rotation ticks, each row followed by its count of ticks:
The counts run from 0 to 273.
[128  99 122 169 125 126  75 153 106 120 157 116 109 111 122 147 150 152
 146 152 169  91 140 171 113 121  92  75 146 113 113  68 144 149 149 139
 124 150 108 122  96 175 115 119 112 152 112  97  80 143 132 141 106  66
 120  92 142 146 150 132 138 126 121 147  75]  3
[121  85 141 161 156 118  95 130 111 116 161  90 154  67 143 141 111 109
 130 143 143  94 121 167 126 131  70 102 115 152 111  85  96 114 129  81
 131 147 114  91 103 168 116 142  86 107 151  77 117 114 101 142 149 136
 111  97 134 113 136 138 158 126 128 127  70]  102
[ 81  96 128 121 130  98  97 135 128 112 146 110 136  75 135 164 130 115
 169 152 117  99 132 137 119 111  98  88 100 145 102  67 121 127 132  93
  91 137  69 108 106 159 112 126 114 140 153 117 117 118 156  99 136 129
 107  86 120 128 158 181 171 104 122 135  70]  240
[102  90 132 112 115 112  82 143 125  98 154  96 104  84 117 170 138 114
 149 185 136 113  96 138 122 114 121  92 116 120  92  57  98 125 146 122
 121 144  95 113 105 152  94 143 101 140 111  94 109 131 142 124 128 124
 122  83 150 157 139 178 173 115 124 167 106]  228
[127 110 116 131 116 112 110 129 151 112 149 106  84  90 115 174 160 125
 184 144 144  74 138 126 134  99 108  83 118 134 125  58 136 136 115 138
 100 142  94 125  92 148 115 160 111 156 131 119 103 143 159 153 123 106
 116  69 172 132 142 159 161 121 147 151  85]  58
[ 94  96 103 182 149 147  59 140  89 123 158 111 122 107  95 151 141 133
 115 171 179 108 102 155 123 128  89 119 128 135 127  97 128 162 142 114
 112 137 127 122 114 178 132 104 139 107 104  71  76 109 111 122 143  99
 135 104 131 136 140 133 151 122 167 133 100]  12
[ 85  92  93 164 134 125 103 127 129 112 172  98 136 105 137 139 126 120
 141 134 161  76 133 153 123 108  90 122 131 106 117  65 159 132 121 125
 130 139  93  95 108 180 127 118 118 168 174 120  82 141 152 109 117 120
  87  83 138 113 124 145 157 103 128 137  64]  131
[110 115 129 108 141 102  98 143 113 126 137 124 114 110  98 181 160 139
 167 177 151  78 134 154 131  96  89  87 118 170 117  80 146 132 114 110
 105 146  92 120 103 160 125 158 149 160 135 117 102 108 165  91 128 109
 124  75 156 114 152 150 160 133 131 133  88]  251
[ 64  78 148 152 124 124 103 135  98  90 171 135 125 103 128 168 116 129
 134 172 135 106 130 129 118  79  92 120 125 116 107 103 141 149 118 119
 116 148 102  83 142 155 127 122 122 152 106 100  86 100 153 112 156 124
 108  90 112 151 160 158 168 101 157 137  77]  154
[127  92 165 143 126 107  84 133  95 105 136 143 109 103 115 178 156 124
 153 170 152 113 147 136 113  80  83  72 127 158  93 107 118 151 145 123
 111 137 113 111 119 135 124 148 147 140  99  81  92 107 160 142 143 111
 140  93 140 160 167 139 139 130 153 143  68]  172
[ 78  87 111 194 141 142  69 159 112 114 178 111 126 102 131 150 128 117
 125 168 156 106 116 134 102 132  84 109 148 111 119  95 129 154 146 121
 119 142  92 115 110 177 104 106 124 127 121  80  90 138 133 117 124  87
 113 100 128 161 143 152 150  93 135 128  92]  15
[113 101 111 159 142 124  58 147  90 125 152 120 112 123  83 159 152 143
 126 188 182 102 129 164 113 121  93 100 131 133 118  87 138 166 144 129
 121 144 127 126 110 181 126 109 141 130  95  85  66 111 143 117 132  77
 131 100 142 140 143 121 136 134 150 145  87]  7
[137 105 100 178 137 144  78 138 136 127 170  94  97 104 110 149 150 118
 147 158 168  82 116 140 125 131  85 101 141 124 137  79 114 152 129 139
 122 151 122 127  82 166 109 138 113 114 121  85  85 145 117 175 115  88
 124  87 183 139 124 122 136 125 160 137  94]  199
[100  85 139 142 114 116  81 137 124 106 175 105 116  99 124 180 169 109
 142 193 159 119  99 119 112 105  90  96 152 139  80  85 115 130 147 133
 118 123  89 113 114 154  89 152 127 141 123  91 102 154 152 129 132 123
 122  75 169 173 129 158 160 114 137 140 113]  33
[ 99  97 113 150 117 123 116 132 121 108 183 109 118 117 131 154 142 147
 142 156 175  76 125 158 130  94 102 111 143 101 106  63 171 132 126 145
 133 147  99  93 112 181 122 134 111 179 143 120  78 146 144 112 114 109
  94  71 152 125 132 147 165 118 125 133  87]  137
[110 104 104 151 134 129  66 139 128 130 169 104 103 117  78 157 140 116
 126 199 163  95 118 136 107 130  94 118 128 135 132 102 102 158 125 131
 119 154 124 126  92 175 112 120 133 116 110  83  79 103 165 138 129 100
 128  86 167 155 132 112 138 126 162 152  92]  202
[122  91 169 170 125 117 128 116  94 105 164 137 119  83 154 165 154 138
 160 130 148 111 124 142 139  94  77  82 127 144 103  89 158 131 124 114
 103 138 108  83 140 156 131 146 104 136 114  90  91 124  99 163 156 128
 120  78 128 132 159 153 164 139 159 114  90]  163
[100 101 127 131 113  93 118 117 151 118 162 120 115  81 123 174 155 110
 177 148 130 104 145 121 125 104  96  90 117 149 100  75 141 136 112 115
  81 139  82 109 101 162 115 135 116 155 161 127 101 130 186 142 133 140
 109  73 145 147 150 153 153 118 145 137  75]  51
[113 103 117 140 112 104 119 117 157 121 164 110 108  78 134 168 161 112
 181 135 131  91 138 119 135 110  92  86 119 142 116  61 144 127 121 121
  83 134  88 108  98 160 117 146 105 156 162 126 104 140 161 155 131 134
 107  70 150 141 145 158 161 121 146 130  75]  52
[111  91 154 129 144 123  76 165 100 103 150 113 121 100 110 166 102 115
 122 204 130  93 122 149 113 110  86 105 127 150 114 108  74 140 131 108
 141 174 113 113 106 158 110 139 109 119  97  78 112  92 147 114 148 105
 124  96 147 149 155 135 148 125 131 146  84]  93
[ 96  85 125 137 131 120  81 109 118 110 154 107 120  98  98 181 172 103
 134 190 157 128  96 121 136 104  88 110 119 158  99  90 105 144 139 109
 103 112 115 111 123 150 111 150 146 120 119  79  95 112 152 131 153 151
 136  79 159 152 138 147 162 116 181 149 110]  37
[130 123 113 129 133 126 108 122 134 119 142 108  81  93  93 173 162 130
 170 142 156  76 120 142 153 102 105  90  97 153 141  61 138 149 112 122
  95 133 117 124  94 151 137 160 125 134 119 106  91 116 132 160 139 120
 133  75 176 107 148 154 164 137 181 153  90]  60
[ 94  82 171 157 113 112 124 136 105  93 178 138 121  92 153 172 138 133
 157 145 132 106 143 128 113  85  79  85 140 124  92  97 156 133 125 123
 110 151  94  85 132 157 114 134 102 156 113 105  96 122 141 138 146 121
 109  78 117 154 165 152 157 121 134 118  77]  161
[123 115 112 141 150 133  98 143 108 109 133 111 107 104 114 171 152 133
 173 148 150  60 116 154 154 104  84  75 118 153 142  60 144 131 120 113
 117 137 103 116 101 143 128 180 138 144 132 102 112 139 109 112 124 105
 129  84 174  89 138 169 177 110 146 136  93]  254
[ 91 119 126 141 137 123 107 159 122 127 168 122 112  97  99 159 108 130
 159 170 124  72 140 137 124 113  90 115 104 148 154  99 127 157  83 109
  92 182 106 109 104 183 143 110 110 123 118 117  90  74 155 128 150 105
 115  83 130 121 164 130 155 130 160 124  80]  74
[ 88 107 111 155 134 136  95 160 138 109 160 111  95  93 123 161 102 119
 166 151 117  59 140 120 120 109 102 103 111 124 161  82 116 160 102 120
 101 173  93 119  95 155 124 134 106 139 121 112 103 109 153 141 131  91
 107  89 141 131 153 160 158  98 152 145  72]  70
[131 109 124 152 135 110  78 134  98 132 152 127 116 118  97 147 157 155
 138 162 177 102 146 177 111 124  89  86 129 134 104  80 155 151 129 130
 114 149 123 122 104 185 136 102 128 139 112 103  70 106 153 128 126  87
 132  90 132 141 155 107 133 151 130 136  72]  1
[ 92  97  96 174 139 133 108 115 124 112 174  97 134 102 133 135 137 126
 136 129 167  73 121 159 140 111  88 122 131 110 120  52 165 131 121 121
 124 138 108  94 109 184 134 126 105 158 171 112  87 141 124 123 120 126
  95  83 145 101 125 151 163 108 140 130  73]  132
[130 111 112 157 124 123  75 146 133 133 168 110  95 117 104 159 154 117
 153 184 168  88 146 141 103 119  85  94 149 134 127  98 115 151 127 141
 117 155 113 137  81 176 105 131 125 136 117 101  82 129 170 151 108  85
 121  80 177 161 139 108 123 132 142 137  85]  197
[121 102 156 122 143 130  74 156  93 113 155 108 124 101 100 168 110 119
 120 200 142  95 113 156 124 111  79 103 118 158 113 104  78 137 120 102
 135 171 128 113 111 161 121 142 112 104  91  75 103  80 128 126 155 114
 132  92 150 134 151 127 152 141 144 147 103]  92
[ 82  91 103 161 122 126  77 147 139 119 187  92 113 100 107 149 115 107
 125 187 137 110 119 121  95 137  94 129 129 113 123  97 100 153 111 121
 111 159 105 111  99 191 109  93 105 114 128  98  90 109 165 138 135 110
 107  97 137 163 131 128 148 115 146 142  88]  209
[123 103 130 110 123 108  96 113 117 114 160  95 108  91  97 168 158 132
 131 188 159 123  73 153 142 126 114 111 107 144  95  55 113 132 134 110
 107 140 122 107 108 172 114 139 101 112 108  89  97 107 121 140 148 143
 130  80 149 130 132 153 172 153 150 154 126]  225
[121  88 145 156 160 139  89 147  96 102 151  97 133  75 135 150 101 110
 126 160 139  89 105 158 132 121  75 100 115 148 118  91  75 133 131  85
 136 153 119 102 102 157 118 151  92  98 114  62 120 107  94 143 151 121
 122  99 148 116 140 146 159 122 145 139  87]  96
[ 86  83 166 152 120 115 121 121  90 103 170 145 133  92 130 166 138 137
 142 166 146 119 133 135 123  82  81 106 124 147 100 105 156 142 113 113
  99 146 117  81 148 170 140 124 121 142 108  97  82  88 145 126 168 140
 113  82 107 143 166 135 166 133 167 117  82]  159
[ 94  86  83 167 143 127  77 126 125 105 153  91 138 103 125 139 118 108
 135 142 159  76 133 157 120 107  91 120 126 115 112  65 126 139 133 117
 146 131 107 104  98 156 123 126 130 157 167 101  98 136 148 110 115 122
 105  97 150 114 126 153 155  85 136 153  57]  125
[ 83  91 117 144 135 110  96 101 131 119 158 107 133  78 104 173 157  91
 138 166 145 120 116 114 132 109  92 119  99 162 103  94 115 145 117  94
  83 112 103 101 119 155 132 135 139 124 146  99  96 100 163 133 165 167
 130  89 139 144 144 155 167 117 188 143  79]  43
[ 89  94 121 146 131 144 100 127  84  96 165 119 109 120  99 167 140 143
 122 171 179  95 102 145 147  84 102 124 119 124 114  84 156 147 119 130
 122 139 137  90 141 158 143 139 128 146  93  91  68 104 122 117 151 123
 124  87 149 116 139 154 174 124 177 147 103]  146
[ 77  98 123 118 131  88  92 134 121 116 144 116 135  75 115 171 131 117
 159 167 126 109 126 138 122 116 106 101  93 158 108  74 124 134 130  88
  92 132  80 105 114 170 122 115 121 136 149 109 114  94 168  98 141 140
 111  89 116 132 158 171 172 113 132 137  73]  239
[ 91  93 122 161 129 114 112 103 143 115 161 100 127  71 137 160 155 101
 164 125 129 108 121 121 140 119  90  99 103 153 117  71 132 137 118 103
  85 119  93 100 108 158 122 140 112 128 162 101 112 137 132 163 146 155
 115  84 148 129 134 166 167 109 176 134  77]  47
[108  88 124 128 121 120  86 135 120  96 149  89 108  77 120 171 138 117
 148 165 138 111  90 137 134 116 118  89 106 121  97  51  91 130 147 113
 115 138  98 111 105 151  95 148  98 127 112  85 119 129 117 132 133 125
 125  89 146 141 135 186 177 116 135 162 100]  229
[130  89 146 174 129 126  85 133 109  96 133 129 106  86 142 163 146 114
 163 139 143  94 144 133 120  90  83  60 131 140 111  95 113 147 148 124
 118 130 105 111 109 122 116 163 132 135 108  78 103 135 127 162 131  98
 136  96 149 151 160 156 146 106 159 147  65]  174
[143  92 128 134 134 110  82 125 121 114 148  92 135  98 137 155 149 115
 140 150 169  88 129 181 121 114  84  84 138 138  86  63 111 116 152 113
 149 135 105 112  89 158 102 159 109 155 154  93 107 149 135 128 111 118
 119  88 173 123 130 140 146 125 104 150  72]  113
[113 111 121 129 141 126 101 156 120 107 140 114 110 102 119 176 144 131
 176 151 145  60 126 148 136 100  86  75 127 147 130  68 141 131 125 118
 117 142  89 117  95 141 116 175 137 156 131 114 113 140 129 104 113  93
 120  85 173 109 147 168 170 105 129 134  89]  253
[130 102 163 128 135 132  95 174 108 100 168 110  99 102 128 165 111 132
 152 189 132  75 119 148 120 112  85  90 144 132 113  91  96 132 128 121
 142 186 104 115 104 158 100 161  90 129  92  86 110 115 129 134 127  83
 115  81 161 142 146 138 156 132 115 139  99]  88
